Each path below is one point turned by a fixed rotation once a step. After each direction that follows a path, write how fast that rotation turns it, in degrees each step (0 if it stays still).
Each turn is a multiple of 5 degrees from 10 to 175, or 0.
Each row of a path follows its step; steps can be skipped.

step 0: [ -1.9  -2.2   9.2  33.9  25.3  -2.6   0.7 -14.2   5.8 -24.5  12.8   3.5
  20.7   9.4 -15.5 -21.4 -11.8 -27.1   0.7  -5.3   6.2  11.6  16.9  10.1
   8.9   3.5   8.0  -2.8  -9.1  14.6   4.0   0.3 -11.5  29.9]
step 4: [  0.9   0.8 -20.7 -10.5  19.2   5.9  -6.6 -12.5  24.4 -40.4  -1.7  13.9
  19.3  20.8   3.0  -4.0 -20.8 -19.2   3.7  -1.6  -3.1  14.7   6.9   6.5
  -5.5  19.6 -17.1   5.0  -7.2  -8.8   2.2  22.5  13.1  12.0]
step 5: [  4.7   7.9   0.0  29.4  30.0   4.5  -5.2  14.6   9.1   1.7  10.5  20.6
   6.3  10.3   7.9 -21.3 -29.4 -10.4   9.2  -8.6  -9.3   5.0  13.6 -12.8
  11.9 -10.8  19.6  -4.8  -6.1  -2.0  23.0  -0.5  27.8   2.5]
step 8: [ -8.1  12.3  -8.9  13.4  15.0 -12.3  -3.5  -8.6  -1.5  -6.7  -7.4  24.0
  -2.0  18.7   1.7 -34.1 -32.7 -27.8   0.9  13.9  -6.8  13.9  -0.1 -18.5
  21.8  -4.9 -10.1 -22.1   1.1   3.4   6.1  12.8  13.3   7.1]
step 9: [-16.8 -15.4   0.5   6.3  30.9  21.0   3.3   5.6 -11.1 -22.6   0.2  16.5
  24.1  13.1  12.0 -19.6  -6.5  -4.7  -4.6  -2.7 -13.6  24.8   8.3   2.1
 -14.4  28.2  16.9  -3.9  18.6  -8.7  10.0  -2.2  12.2   1.8]
step 10: [  4.5  16.2 -15.9   6.7  43.9   3.4  -7.4  17.2  18.7 -22.1   3.4  32.1
   3.2  -9.5  -9.9   2.5 -19.0   2.3   5.2  -6.5 -12.3  13.4   6.1   4.8
  -8.3  -8.3   1.6  -0.6 -14.0  10.4 -15.3  11.2   5.0 -17.7]
step 12: [-14.3  11.7 -14.5  -3.4  17.8  30.5   2.7   5.2 -21.2 -36.4 -10.2  11.4
  20.9  11.6   5.9 -20.5 -19.2 -14.6   3.4   6.1  13.8   3.6   5.9   7.1
   2.5   0.5  -3.0 -18.0  27.3  -4.2  -3.9   1.7   6.1  -6.0]
step 14: [ -1.3  10.8  -3.4   2.4  38.6   8.8 -16.0  10.2  11.3   3.4  -9.6  19.8
 -11.4 -14.3  -4.1 -18.9 -14.9  -6.6  -5.6  -1.0 -16.0  12.9 -19.4 -26.1
  -2.9  31.3   7.5 -15.2  22.3  -1.3  -0.4  10.2   7.4   3.3]
step 15: [ -5.9  21.1  -1.6 -26.9  23.4  11.7   2.7  23.9 -12.2 -38.3   5.3   6.8
   2.6   1.5   0.2 -17.8 -16.7  -9.4 -21.2   3.6  -2.3   8.2  17.0   7.7
 -14.6 -11.6  20.3  -8.8   7.5  10.1  -3.4  17.3   8.3  10.4]
step 16: [-12.1  -1.2  -1.4  27.3  25.5  -0.1   7.9   9.2   9.8 -14.7   8.8  30.5
  -3.1   0.0   4.6 -24.7  -7.0 -16.1 -11.4 -12.5  24.9  -1.2  -2.9  13.4
  18.1  -3.2 -11.1  -8.8   7.9   5.5 -31.4  10.5  19.4  -1.9]
Directions:
[ -7.9 -12.4   4.1   6.8  -3.1 -14.3 -10.3   1.7  -4.3   2.5   0.3   2.5
  -3.4  -5.0   1.7  -5.5   3.7  -2.6   1.0   7.0  -4.0   1.0  -4.1   5.2
   6.1  -3.0   1.5  -2.4  -3.3   0.1  -6.1   8.2   3.8   3.0] : 140
[  3.3  -1.6   3.7   6.0   6.3  -0.4  -6.2  -8.7  -4.9   4.0  -3.3  -5.2
  -0.3  -1.1  -7.6 -10.7   4.6  -0.9  -6.6   5.8  -0.4  -1.1   5.1  -8.7
   1.9   8.8   0.6   2.7  11.1  -1.4   1.2  -6.0  -9.8   3.2] : 130
[-11.1   3.2   3.1  -1.8   9.3  -6.3  -0.4  -9.1   2.3  -5.0   6.1  -6.6
   2.4 -13.5  -3.3  10.2  -3.5   4.5   1.7  -1.0   2.6   5.3  -8.8  -4.9
   2.7   2.3   0.7  -0.7  -2.8   3.4   4.4   0.2  -5.1  -2.8] : 100
[-6.8 -6.6  2.8  7.0  3.2  3.0  7.7  0.2 -8.5 -7.4 -0.9  2.8  3.9 -0.3
 -4.1 -0.5  7.4  2.4 -1.3 -6.5  3.4  4.3  5.4 12.3 -7.5 -0.7 -3.8 -0.1
 -4.8  5.4 -7.8 -7.3 -8.9  0.0] : 115
[-0.4 -6.3  8.4 -3.5  2.8  3.6  0.3 -1.6 10.6  3.9 10.3 -6.9 -3.1  6.2
 14.5  3.6  3.4 -3.8  0.6 -1.1  1.1  7.5  7.9  1.5  1.8  4.6  0.2 -2.7
  5.4  6.5 -4.7  4.0 -4.3  4.3] : 160
[  0.8   8.1  -9.4   1.5   6.5 -11.1  -3.1   9.9  -2.3   2.8  -4.1  -4.1
  -8.1  -1.2   2.9   4.5   6.7   4.5   6.0  -5.6   0.9   4.8   7.4  -0.9
  -5.4   4.0  11.8  -2.3  -0.3  -4.9  -2.7  -1.8  -2.4   3.8] : 85

step 0: [ -9.7 -13.8  -4.2  -1.1   5.1  -6.2   7.4  -0.4 -33.5  35.0   3.7 -23.1
   9.6  11.9 -15.2   5.9   5.7   8.3 -13.8   5.9  30.6  21.6  20.9 -10.8
  -3.5  -3.6  18.7  -5.6  -4.3   8.3   6.7 -29.6  11.6  17.2]
step 2: [-22.5  14.9  12.9   8.5   5.2   6.8  25.2  21.7   9.5  -3.1   9.9   3.1
 -11.4  -1.5  -2.9   0.4  -0.4 -20.4  -2.6  -1.9   6.4   4.6 -16.9  -2.0
 -19.6  27.8   0.6  34.1 -39.4 -25.6 -14.2   7.5   5.8  -3.0]
step 3: [-19.4  16.4  -7.8  10.3 -12.4  25.7   7.8   3.6  -0.9   4.2 -25.3 -11.3
 -27.5 -16.0  19.9   7.4  15.5   4.4  22.1   8.0  26.6  21.7  20.0  -5.4
 -29.2   0.6   8.1  14.2 -17.7   0.7   3.3   0.9  11.8 -10.1]
step 4: [ -4.9  10.1 -30.5   8.3  -6.7  21.6  -1.4 -10.5  15.3  13.0 -29.1  19.5
   8.0 -10.0  -3.1   8.0 -20.6 -15.6  19.8  -1.0   4.1 -16.0  20.1   6.5
 -13.2  -4.5  32.0  -0.8  12.4  28.0  -6.6  18.9   9.7 -12.2]
step 5: [ -5.1   0.3   2.6  33.2  14.9  15.0   6.5  -7.9  -4.6 -15.1  -6.5  19.9
  -4.2  -4.9 -14.5 -13.0   0.4 -23.7 -20.9 -33.5  -3.7 -24.3 -14.1  -9.3
  -7.5   4.8  25.4  22.1  29.8   6.2  -5.7  10.4  -7.1  -3.7]
step 6: [  4.6   9.1   7.3   5.1  20.4  -3.5 -16.1  -7.0 -35.6 -11.3 -11.8 -12.7
 -26.0  -7.7 -19.0   0.1  23.3   8.6   2.4 -31.0  21.4  -6.2  10.0   4.1
 -11.8  14.0  -1.6  16.4  27.2  -5.4  23.6  -8.5   3.0  15.2]
step 9: [-29.1   3.2  -0.7  12.7  14.2 -12.1  14.4   0.2 -16.4  -8.4   3.0  -7.9
   3.3 -16.0  -4.9  30.8  14.5   6.8  10.8 -15.5 -14.7   7.4   7.1  -6.0
 -33.6  -7.2 -12.7  -8.0 -32.1 -30.2  -1.8   2.3  -6.6  20.5]
step 12: [-27.7  12.3  -3.1  -9.0  11.6  23.6  -4.2  22.7 -37.6   1.8   7.5  -5.0
   0.8 -17.6 -12.7 -10.5   3.5 -16.5 -20.1 -34.1  12.9   8.5  14.3 -11.7
   8.9   1.5  13.5   3.9  -2.7  -9.3 -21.6  18.0  -7.2  -8.0]
step 14: [ 11.5  26.0 -31.2   5.8  -6.1 -17.1   2.1  -5.3  11.1  30.7   2.2   2.2
   1.1   9.9   3.2  -0.6 -18.2 -10.0 -18.0   5.9   9.9 -21.4   9.5  -3.4
  -8.3  19.7   2.4  44.7  -5.3  14.4   9.6 -10.1  10.3  13.2]
step 16: [-13.3   6.3  10.9  15.6  -2.3  -4.2  13.4  -2.3  15.1   2.1 -30.9 -10.3
 -24.7 -24.4 -19.6  -9.6  -7.1   4.1  45.7 -25.9   5.2   4.6  -8.6  -0.7
 -23.4  -6.7  -4.9  -7.8 -11.9   2.3  12.0  -2.9   1.4  12.0]
Directions:
[ 2.3  3.9 13.6  6.5 -0.2  6.1 -2.6 17.2  0.9 -0.7  5.1 -0.2  3.9  4.0
 -3.7  3.9 -2.7  6.4  5.8 -6.8 -4.2 -8.6  2.8 -2.4 -2.7 -4.8  1.1  2.2
 -2.0  4.3 -0.4 -0.6 -7.4  2.2] : 100
[ -1.3   5.3  -6.2  -7.6   6.2  -2.7  -4.8  -0.4  -1.3  -3.6   3.8  -2.7
   3.5   0.2 -13.6   2.0  -4.7  -3.2   0.9   7.4  -1.5  -9.2   7.9  10.2
  -0.9  -3.5   2.8   2.1  -6.3  -8.3  -2.5   9.2  -2.2  -5.2] : 140
[ -4.6   7.9   1.0  -2.9  11.9  -9.0   1.0   6.3  -5.2  -6.9  -9.2   7.1
  -3.1   3.9   4.7   4.0  -4.7   1.4  -1.6   2.0   7.0  -0.5  -5.4  -5.0
   5.0 -10.6   6.0  -3.2   6.5   3.8  -2.0   2.5   2.9  -2.4] : 55
[  8.0  -0.2   0.8  -6.9   6.6  -4.1   2.3   4.4  -9.3   4.0  -3.0   8.6
   6.6   2.1   0.1 -13.3  -1.0   7.6  -0.3   4.4  -1.6  -2.2   2.7  -4.3
  -1.0   6.2  -2.5   7.4  -5.7  -6.2   1.0  -8.0   4.7   6.7] : 55
[ -8.9  -4.8   3.8  -0.4   1.8  -0.2   7.1  -5.5  -3.5  -6.9   9.6   4.0
   5.2   5.1  -4.6   7.9  -0.5   7.9   4.0   1.7   2.9   7.1  -0.8   1.3
   3.4   3.8   0.9  -5.7 -12.7   4.8  -7.5  -7.4   3.9  -2.8] : 40

step 0: [  4.9 -20.4  -5.8 -20.2   9.9  -6.6 -10.0 -20.0   5.6  -8.2 -18.0 -11.6
   2.4   7.1 -18.0   7.6  -8.7   4.6   0.2  -3.9  -1.4  11.7 -11.1 -19.6
  -5.5 -27.0   9.3  15.9  12.2   8.3  38.8   7.5   3.4   8.2]
step 2: [ -2.4  13.3 -15.5  -0.3  -8.8  -9.7  -2.0  -1.3 -17.4   6.7  20.7  10.2
  16.9  -1.7  -7.5 -18.1   8.6  19.4 -36.7   7.0  -1.2   2.6  10.1 -17.0
  -7.1  -6.8  17.0   5.3   7.6  17.8   2.4 -21.1 -13.5 -18.0]
step 3: [ -9.8 -30.7  -4.5  11.5  15.6  27.9 -12.8 -17.5  -9.4 -10.8 -10.1 -17.3
  -1.5  -0.3 -13.1   5.1  -6.1 -21.6  21.5  -5.3  -6.3  12.8   7.6  10.7
  -2.7  -5.6  19.1  -8.5  12.4   9.2  13.1  -9.8   3.8  14.3]
step 6: [-13.7 -29.0 -14.7  20.7  -2.1   1.3 -16.8   1.2 -28.7 -16.6   6.1  11.4
 -12.4  -6.3   1.2  -2.7  -4.0  14.5  22.8   2.1  11.9   2.5 -12.0  22.6
  12.7 -12.4   6.0 -10.8   6.3 -14.6  17.3  -8.1   8.2  -7.7]
step 8: [  2.5   0.8   1.0  -4.2   8.6 -16.3  -5.6   2.3   0.9  13.6 -28.5  -5.2
   4.0 -27.9  -5.1 -13.5   7.5  11.7 -19.6  -3.2   6.5 -18.6   5.8   3.9
   0.8  24.4   9.8  -5.3  10.6 -15.8  26.2 -11.8  26.5   3.4]
step 10: [ -3.3  34.5   1.1  19.6 -11.8  19.0 -15.8 -18.5  -1.6   1.1  -6.5  21.3
  18.7  20.3 -25.1   2.9   4.9 -10.7  -4.3  -6.4 -11.0 -17.6   2.0   9.7
  -8.5   5.5  16.7  -8.1   4.2   3.8   5.6  19.5   8.5  -2.4]
step 11: [ 11.2  -4.2   1.3  -1.5   1.5  -7.5  -8.9  -9.9  -5.4   6.4 -13.4 -26.5
 -18.9 -24.3  -8.8  -8.1  13.7  11.0  -5.8 -35.3  13.2  26.9   2.1  -5.1
  -0.4  27.0  -9.6  -0.5   8.8   9.6  -3.7 -12.0  10.3  -1.4]
step 12: [ -3.0  20.0  -7.4  25.3   2.3   6.2  16.5  17.0  13.4 -21.0   8.6  -0.7
  -9.8  11.5  -2.8  -7.0   1.8  -7.8  17.1  24.2   5.1  -1.2 -13.2 -30.9
  -4.6  -3.8   1.5 -10.1 -13.7  -4.2  18.4 -17.5  15.1  10.9]
step 13: [ 13.1  22.3  -0.4   5.1  -3.3  -2.9 -16.9 -31.1 -16.3 -15.4   0.2  18.6
  12.7   2.7  -4.6  -2.8 -29.9   6.2   0.0 -10.0  16.7 -15.8   8.5  18.2
   2.4  -0.3 -24.1  -1.4  18.2  13.8 -10.5   2.6   2.3  -3.2]
step 16: [  2.9  -2.3  -5.5 -13.9   6.3 -23.4  -3.5 -16.0  -5.6 -21.4   8.6  -5.0
  35.4  16.5   0.6 -17.8 -13.3  -0.8  -8.8  -1.4  12.8  -8.5 -14.3  16.6
   3.1  16.3  -1.8  19.9  -7.1   8.4  -0.7   4.0  16.0  23.7]
Directions:
[-6.0  3.2  2.2 -1.4  0.0 -4.4 -5.0  2.6 -6.8  6.1 -9.1 -7.5 -1.0 -4.1
  3.6  2.7  0.2 -8.1  0.7 -2.4  3.0 10.1 -3.9 -6.7 -5.7  2.4  1.6 -9.1
 -3.2  4.3  6.7 10.4 -4.7  9.6] : 95
[ 6.3 10.8  7.3  6.3 -0.6  0.6 -1.4 -2.1  4.0 -3.5 -2.9 -5.6 -5.8  6.5
 -7.7 -5.7 -4.1  6.6  3.1 -5.1  6.5 -2.3 -2.9 -4.1  3.0  8.1 -7.5 -7.4
 -8.2 -4.3 -0.2  6.2  4.9 -5.9] : 20
[  4.1  10.9  -3.8   1.8   7.4  -7.8  -0.4  -2.8   4.3  -3.6  -3.0  -2.8
  -1.8   0.8  -7.7   0.4   2.4   1.4 -12.5   5.5   1.2  -8.0   4.8   8.1
  -3.5  -5.1   1.9  -1.5   5.4   7.5   1.6   5.8 -10.8   2.7] : 135
[  4.8   9.4 -10.3  -3.1  -5.1   1.0   4.7  -4.3  -2.1  -1.4  -1.7  -0.2
   3.2  10.1   8.2   7.3   5.8   1.6   2.3   2.4  -4.9   4.6   2.4   0.5
  12.7   2.4  -1.2  -9.7   0.8  -7.4   1.5  -4.0  -6.1   4.5] : 130
[  3.1  -5.5   2.0  -9.8  -0.4  -7.8  -0.6   4.5  -3.1   3.1  -8.0  -2.8
   5.7   9.0   1.2  -8.5  -0.5  -2.0  -5.3  -4.5  -2.1  -7.1  -6.7   1.9
   3.6  -4.2   7.6   4.7  -1.2 -13.0   4.8   6.0  -2.0  -5.4] : 45
